One turn moves each row of this set onto another row. After a few examples, where does it send each row asked below?
muze: 232 193 -85 85 18 -183 10 183 18 -253 -114 -130 -74 -210 -135 353 107 -25 -46 4 85 -149 207 -446 175 349 91 39 11 -121 221 270 57 68 39 91 -70 -121 -76 -81 -88 -176 -15 176 -363 -47 240 -53 -79 -116 -283 -201 -322 -371 187 115 -213 248 21 -340 -57 -63 10 -107 -398 -5
zinu: -137 18 197 -259 -86 -114 41 107 -222 448 273 160 208 80 -187 42 -65 -99 -28 -301 234 -238 -31 13 -381 -79 8 16 222 -94 -246 93 -182 294 -499 -374 153 -125 136 56 57 -56 -151 77 152 235 -61 217 203 -31 -340 44 221 -60 -156 -49 60 145 254 -97 -215 33 -7 -249 91 -368
dusu: 13 -298 77 279 -124 191 333 -228 -43 55 5 74 554 -176 -115 -2 -33 -59 -137 -515 107 -170 -212 232 -260 -73 90 -84 43 -47 86 49 122 -95 -34 128 -55 394 0 231 483 186 -114 -51 118 78 -247 368 -155 116 119 -178 -105 -3 51 319 138 -39 -132 38 -276 130 -263 344 56 -200
nise: 489 301 -41 121 116 357 -140 -42 349 63 -263 -63 -98 6 148 23 173 -150 -86 87 -382 52 39 89 197 -167 -183 -278 -31 -52 40 22 1 48 5 237 -175 -318 -251 13 -615 97 250 167 388 64 13 141 64 -41 -267 277 -101 -186 -60 -159 -163 -273 -45 65 -36 -134 -66 -72 -254 64
mizu: -82 192 250 -37 324 -101 -296 169 -277 137 15 -99 183 157 170 -118 -23 43 -93 -289 250 -210 99 251 -140 -50 -249 45 110 16 -126 195 -151 232 -336 -246 242 -204 -316 36 38 248 139 -16 244 268 -153 150 114 -183 -277 212 191 73 -46 -23 -39 339 409 -374 -39 -122 207 -136 284 -179
fivas: 382 90 42 142 -7 363 113 -163 111 218 -36 47 -166 138 95 111 76 -262 -94 30 -532 131 33 159 110 -306 163 -258 47 36 -130 19 -26 126 -105 60 -129 -95 106 126 -452 -66 123 136 443 62 108 134 346 67 -248 -23 -45 14 -261 -153 -58 -416 -190 139 -199 -123 -247 72 -391 123
Noz: 434 225 -69 7 -133 346 75 -60 338 286 -136 51 -137 -37 -54 139 126 -244 -94 64 -416 22 -33 -46 58 -190 -57 -269 5 -54 -49 -37 1 59 -106 152 -205 -272 3 61 -590 -57 65 219 320 54 81 138 136 59 -303 151 -60 -261 -120 -128 -97 -362 -125 230 -152 -69 -189 -89 -381 -28
Ger: 447 161 58 259 214 338 -65 -142 104 58 -151 -75 -169 180 288 -29 116 -166 -123 48 -511 154 90 252 255 -278 15 -229 25 103 -36 65 16 96 17 109 -80 -177 -151 115 -446 103 296 73 497 65 63 86 295 0 -190 106 -99 67 -145 -126 -90 -309 -88 -7 -87 -236 -126 106 -260 193
zanu: -176 -132 12 1 98 -71 182 68 361 -75 346 37 -328 458 55 -63 -106 -197 -67 17 57 -6 -369 -22 -72 -160 -56 -98 -47 157 205 -249 -179 -344 104 -262 24 -303 124 101 178 284 -148 186 -246 -105 -152 -188 146 103 302 284 -60 203 -213 100 273 -34 63 113 138 33 -199 33 236 291
pari: 171 21 -23 114 -90 -198 174 72 -137 -61 57 -72 -83 -84 -202 406 56 -115 -44 -40 -21 -37 258 -390 105 308 350 131 46 -68 95 240 0 110 30 -65 -44 44 191 5 33 -286 -101 110 -284 -68 322 -43 67 -59 -285 -423 -338 -232 113 82 -106 116 -72 -219 -162 -58 -82 -22 -491 46
biti: 52 -222 117 380 98 210 186 -246 -51 -129 -99 -32 561 -146 54 -119 -48 22 -147 -538 134 -156 -130 358 -152 -57 -15 -105 -1 20 143 104 151 -121 20 204 -15 358 -221 209 479 322 -3 -95 163 101 -281 335 -198 34 173 -46 -148 78 108 324 72 86 -42 -156 -178 59 -151 371 152 -73
birig: 54 -116 46 274 42 241 129 -123 125 -119 -207 -59 565 -227 -29 -93 6 44 -115 -512 227 -251 -191 198 -166 0 -227 -115 -32 -77 240 88 186 -147 49 288 -107 185 -353 189 316 328 21 -42 63 111 -318 354 -408 -3 162 113 -119 -139 168 323 18 103 49 -92 -153 74 -89 210 173 -197
tufo: 52 -218 36 194 -184 163 248 -158 144 76 -96 77 582 -327 -199 5 0 -5 -116 -469 215 -290 -289 107 -271 4 -93 -115 -25 -92 156 26 155 -93 -22 225 -129 228 -100 147 342 200 -147 75 -25 64 -257 363 -351 71 89 4 -103 -211 154 286 76 -10 -40 28 -189 210 -223 168 83 -271
Mato: -164 -89 -5 -51 19 -74 162 101 411 -87 354 36 -339 445 -55 -29 -59 -204 -42 22 79 -41 -372 -89 -99 -137 -81 -141 -64 164 214 -330 -178 -337 121 -251 -7 -288 110 12 144 282 -186 203 -271 -95 -171 -192 91 125 267 302 -25 139 -144 116 267 -59 95 153 120 68 -200 -17 240 241
pidok: -146 -39 35 19 122 -75 130 117 395 -143 333 20 -342 414 46 -66 -83 -191 -87 19 69 -10 -328 4 -44 -133 -115 -132 -77 176 202 -272 -185 -322 151 -222 39 -278 35 12 154 352 -119 180 -216 -81 -197 -206 100 101 326 312 -73 180 -167 145 226 -31 116 48 139 17 -171 59 283 299
tili: 232 160 31 267 238 -183 -59 102 -124 -358 -160 -238 -85 -37 94 232 114 18 -77 -10 7 -8 327 -241 277 297 128 100 4 -30 234 327 38 50 121 35 23 -69 -186 -13 19 -37 123 55 -204 -28 211 -84 11 -170 -274 -258 -358 -142 246 116 -207 283 51 -476 -12 -188 97 27 -318 205
desak: -160 -29 -46 -40 68 -66 144 131 411 -146 332 1 -310 393 36 -53 -116 -205 -67 28 121 -67 -374 -33 -60 -118 -151 -130 -51 162 221 -293 -163 -365 140 -197 -3 -353 48 22 115 299 -139 238 -256 -79 -194 -197 77 111 278 302 -42 111 -124 122 246 -5 151 110 159 34 -152 25 298 274
turig: 180 12 35 278 185 -161 78 24 -287 -204 40 -148 -74 45 26 289 56 -65 -63 -53 -87 71 323 -214 246 267 355 127 49 23 127 319 -11 84 39 -64 55 109 81 18 132 -179 81 18 -169 -23 286 -64 184 -112 -239 -437 -357 -24 88 82 -134 170 -57 -384 -113 -172 -30 137 -438 175
pudip: -67 219 149 -237 69 -165 -191 205 -70 307 49 12 214 -24 -142 16 18 -32 -58 -249 314 -334 -28 8 -336 2 -291 -16 133 -133 -109 108 -124 221 -446 -246 103 -284 -194 -5 -111 95 -51 78 94 220 -141 199 -34 -123 -379 293 203 -188 -24 -39 -46 286 397 -202 -66 13 135 -341 199 -370
tapod: -134 20 302 -48 201 -105 -70 61 -425 302 243 54 168 271 62 -34 -85 -62 -104 -330 127 -132 125 246 -188 -125 56 112 204 23 -231 213 -243 288 -460 -381 274 20 31 133 191 91 32 -66 305 268 -79 138 354 -77 -299 7 191 242 -186 -29 52 198 255 -256 -155 -85 78 -47 176 -101

tufo moves to -> birig
pudip moves to -> mizu
Now these:
Noz moves to -> nise
tili moves to -> turig

